[[ -1  16  40  14 -20]
 [-10  18 -13 -19 -15]
 [-12  11   8 -24 -34]
 [-14 -18 -12  27 -32]
 [-25  28 -18   6 -35]
 [-25  -7 -18  27 -42]
 [-23  19  30   3 -36]
 [ -7  -3  20  41 -16]
 [  0 -10  11   9 -38]
 [  0  -9   5  16  -8]
 [  4  -4  -3  31 -15]]
|
[[-25  28 -18   6 -35]
 [-23  19  30   3 -36]
 [-10  18 -13 -19 -15]
 [ -1  16  40  14 -20]
 [-12  11   8 -24 -34]
 [ -7  -3  20  41 -16]
 [  4  -4  -3  31 -15]
 [-25  -7 -18  27 -42]
 [  0  -9   5  16  -8]
 [  0 -10  11   9 -38]
 [-14 -18 -12  27 -32]]

[[  3  -3   2 -23   6  36  -3  -3 -20  -3   9 -24]
 [-21  -8  -8   2   2  12  12  42  -1 -17  39  14]
 [-26 -11  11  -8   4  -3  13 -10   4 -43  14   0]
 [-25 -15 -28 -38  -1   9 -10 -14   7  -4   5   8]
 [-16  12   3  -2   2   7 -13   2 -11 -45   1  16]]
|
[[-16  12   3  -2   2   7 -13   2 -11 -45   1  16]
 [  3  -3   2 -23   6  36  -3  -3 -20  -3   9 -24]
 [-21  -8  -8   2   2  12  12  42  -1 -17  39  14]
 [-26 -11  11  -8   4  -3  13 -10   4 -43  14   0]
 [-25 -15 -28 -38  -1   9 -10 -14   7  -4   5   8]]

[[ -7  18 -17 -31 -20  -4 -10   4  27]
 [  0  35  17 -19 -21 -16  -9   8 -13]
 [-15 -16   2  13  -7 -18  11 -14 -19]
 [ -4 -40   4  29  28   2   2 -10  -4]
 [-14  33   2 -14 -21 -17 -17   8  -1]
 [ -3  17 -15 -32 -20  -2  -9   5  26]]
|
[[  0  35  17 -19 -21 -16  -9   8 -13]
 [-14  33   2 -14 -21 -17 -17   8  -1]
 [ -7  18 -17 -31 -20  -4 -10   4  27]
 [ -3  17 -15 -32 -20  -2  -9   5  26]
 [-15 -16   2  13  -7 -18  11 -14 -19]
 [ -4 -40   4  29  28   2   2 -10  -4]]

[[  8   1   3   1   6   9   5   5   7   9]
 [  0 -13 -13 -10  -1   7 -20  -1   7   7]
 [-11   0   2   3 -13   8   3 -18  10  10]
 [  4  16  12  12   2   6  22   3   1   4]
 [  0  19  12  13   4  10  24   7  11   9]
 [ -8 -25 -22 -21 -16   0 -38 -17   1   5]
 [  1  -7  -7  -7   6   0 -10  10   0   3]
 [ 20   2   1   2  36   2   3  38   4  -4]
 [ -8  -5  -5  -4 -14   4  -4 -11   4   3]]
|
[[  0  19  12  13   4  10  24   7  11   9]
 [  4  16  12  12   2   6  22   3   1   4]
 [ 20   2   1   2  36   2   3  38   4  -4]
 [  8   1   3   1   6   9   5   5   7   9]
 [-11   0   2   3 -13   8   3 -18  10  10]
 [ -8  -5  -5  -4 -14   4  -4 -11   4   3]
 [  1  -7  -7  -7   6   0 -10  10   0   3]
 [  0 -13 -13 -10  -1   7 -20  -1   7   7]
 [ -8 -25 -22 -21 -16   0 -38 -17   1   5]]

[[-10 -16  22 -26 -25 -19  -3   0  -6 -16  -7  22 -30 -37 -15  -4]
 [ 12   0 -18  13  11  16  15  -9  -6   6  14 -10  16   8  12  11]]
|
[[ 12   0 -18  13  11  16  15  -9  -6   6  14 -10  16   8  12  11]
 [-10 -16  22 -26 -25 -19  -3   0  -6 -16  -7  22 -30 -37 -15  -4]]

[[ -2 -13   3  18   2  -2  -5  -3  18  -9  -1  -3 -14]
 [ 15 -37   6  26  23 -26  -6 -12   5  10  -1 -17 -25]
 [-19   5   0  22  -3  -2 -15   9  15 -10 -15   0  -3]]
|
[[-19   5   0  22  -3  -2 -15   9  15 -10 -15   0  -3]
 [ -2 -13   3  18   2  -2  -5  -3  18  -9  -1  -3 -14]
 [ 15 -37   6  26  23 -26  -6 -12   5  10  -1 -17 -25]]
---
[[-15   5 -19 -17  19  12 -41  -9]
 [  1   0   1   3  -1   1  13  -3]
 [  2   5   8   9  -5   6  25  12]
 [  4  -5   0   5   4   7  16  -6]
 [  8   2  -3   6  -1   0  27 -27]]
|
[[ -9 -15   5 -19 -17  19  12 -41]
 [ -3   1   0   1   3  -1   1  13]
 [ 12   2   5   8   9  -5   6  25]
 [ -6   4  -5   0   5   4   7  16]
 [-27   8   2  -3   6  -1   0  27]]

[[ -9   2  15   2 -10  15 -10   8 -16]
 [  8   9  -7  -7  12 -13  -6  -4  17]
 [ 16  27 -32  10  25  -9  31 -26  12]
 [  1 -10  -1 -24   5   8  -4   5 -20]
 [  2  17   1  18   1 -10  -3  -6  23]
 [  7 -10 -13 -15   9  -7   5  -3  -3]
 [  0 -23   2 -28   0   3  -9  12 -17]
 [ -8 -30  16 -18 -14  -2 -22  19  -8]
 [ 13  16 -25  -7  22  -1  20 -17  -4]
 [ 10  23 -26  32  12 -12  35 -26  23]]
|
[[-16  -9   2  15   2 -10  15 -10   8]
 [ 17   8   9  -7  -7  12 -13  -6  -4]
 [ 12  16  27 -32  10  25  -9  31 -26]
 [-20   1 -10  -1 -24   5   8  -4   5]
 [ 23   2  17   1  18   1 -10  -3  -6]
 [ -3   7 -10 -13 -15   9  -7   5  -3]
 [-17   0 -23   2 -28   0   3  -9  12]
 [ -8  -8 -30  16 -18 -14  -2 -22  19]
 [ -4  13  16 -25  -7  22  -1  20 -17]
 [ 23  10  23 -26  32  12 -12  35 -26]]

[[-31   4  17  38   2 -22  19 -22]
 [ -8  24 -23  -7  30 -17 -23  -7]
 [ 41 -29 -11   4  43   0  22  -2]]
|
[[-22 -31   4  17  38   2 -22  19]
 [ -7  -8  24 -23  -7  30 -17 -23]
 [ -2  41 -29 -11   4  43   0  22]]

[[ 31  16  26  -8  22   6  15   0  42]
 [ 46  -6  -9  13   2  10   2  14   1]
 [  2   6  21 -14  29   2  10  -7  39]
 [ 34  21  19   1  -3   4  12   6  17]
 [ 29 -35 -35  16  12  10 -10  15 -14]
 [ -3 -11  -1  -6  23   2   1  -3  17]
 [-27 -19  -2 -13  32  -1  -3 -10  19]
 [ 20 -26 -18   5  25   8  -4   7   8]
 [-12 -16  -9  -3  15   0  -4  -3   3]
 [  0  24  27 -10   0  -3  10  -6  21]]
|
[[ 42  31  16  26  -8  22   6  15   0]
 [  1  46  -6  -9  13   2  10   2  14]
 [ 39   2   6  21 -14  29   2  10  -7]
 [ 17  34  21  19   1  -3   4  12   6]
 [-14  29 -35 -35  16  12  10 -10  15]
 [ 17  -3 -11  -1  -6  23   2   1  -3]
 [ 19 -27 -19  -2 -13  32  -1  -3 -10]
 [  8  20 -26 -18   5  25   8  -4   7]
 [  3 -12 -16  -9  -3  15   0  -4  -3]
 [ 21   0  24  27 -10   0  -3  10  -6]]

[[-10   7  -8]
 [ 14  -8  12]
 [ 14  -3   6]
 [ 25 -12  16]
 [ -9   5  -5]
 [-35  15 -24]
 [ 25 -12  17]
 [ 14  -8  10]
 [  7  -4   2]
 [-17   6  -9]
 [ 29 -10  18]]
|
[[ -8 -10   7]
 [ 12  14  -8]
 [  6  14  -3]
 [ 16  25 -12]
 [ -5  -9   5]
 [-24 -35  15]
 [ 17  25 -12]
 [ 10  14  -8]
 [  2   7  -4]
 [ -9 -17   6]
 [ 18  29 -10]]

[[ 35 -10   1  -4  -4  -1   5   8   6]
 [ 14   4 -12   2  19 -19  -2  -4  -6]
 [  4   5  -2   5 -13 -19  -5  19  -4]
 [  2  17  -6  20   6  29   1   9  -2]
 [  8 -32   6   5  20   5   9  38   4]
 [  2  -3  -4  -7   7   8  18 -28   4]
 [ 22  12   5   5   8  -8  -9   3 -13]]
|
[[  6  35 -10   1  -4  -4  -1   5   8]
 [ -6  14   4 -12   2  19 -19  -2  -4]
 [ -4   4   5  -2   5 -13 -19  -5  19]
 [ -2   2  17  -6  20   6  29   1   9]
 [  4   8 -32   6   5  20   5   9  38]
 [  4   2  -3  -4  -7   7   8  18 -28]
 [-13  22  12   5   5   8  -8  -9   3]]

[[ -5 -13  -6   1  -3   3 -10]
 [-13  -4   0  -3  -8   4  -5]
 [ 34  -9 -35  14 -29  -9  20]
 [  0  -7  11   0  -8  11  -9]
 [-12  -7  -5  11  -5   2 -19]
 [  2 -13   6  -3   1   6 -11]]
|
[[-10  -5 -13  -6   1  -3   3]
 [ -5 -13  -4   0  -3  -8   4]
 [ 20  34  -9 -35  14 -29  -9]
 [ -9   0  -7  11   0  -8  11]
 [-19 -12  -7  -5  11  -5   2]
 [-11   2 -13   6  -3   1   6]]

[[ 12  21  20 -17  -4  26  29  23  28  19  24 -25  18  27  34  31]
 [-34 -22 -26  20  33 -19 -14 -22 -16 -27 -23  10 -26 -17 -10 -11]]
|
[[ 31  12  21  20 -17  -4  26  29  23  28  19  24 -25  18  27  34]
 [-11 -34 -22 -26  20  33 -19 -14 -22 -16 -27 -23  10 -26 -17 -10]]

[[  4   5   7  -3   5   1  10  -1  -7   3   4]
 [ -9 -29 -11   4  12   0 -14  -9  31   7  14]
 [ -7  -2  -4  -8  10   0 -21  10   3   1   3]
 [ 15 -42  -2 -12  -8   1 -20  -9  -2 -12   7]
 [ 16 -26  -4  -8  -1   7   8 -12   8   7  18]]
|
[[  4   4   5   7  -3   5   1  10  -1  -7   3]
 [ 14  -9 -29 -11   4  12   0 -14  -9  31   7]
 [  3  -7  -2  -4  -8  10   0 -21  10   3   1]
 [  7  15 -42  -2 -12  -8   1 -20  -9  -2 -12]
 [ 18  16 -26  -4  -8  -1   7   8 -12   8   7]]
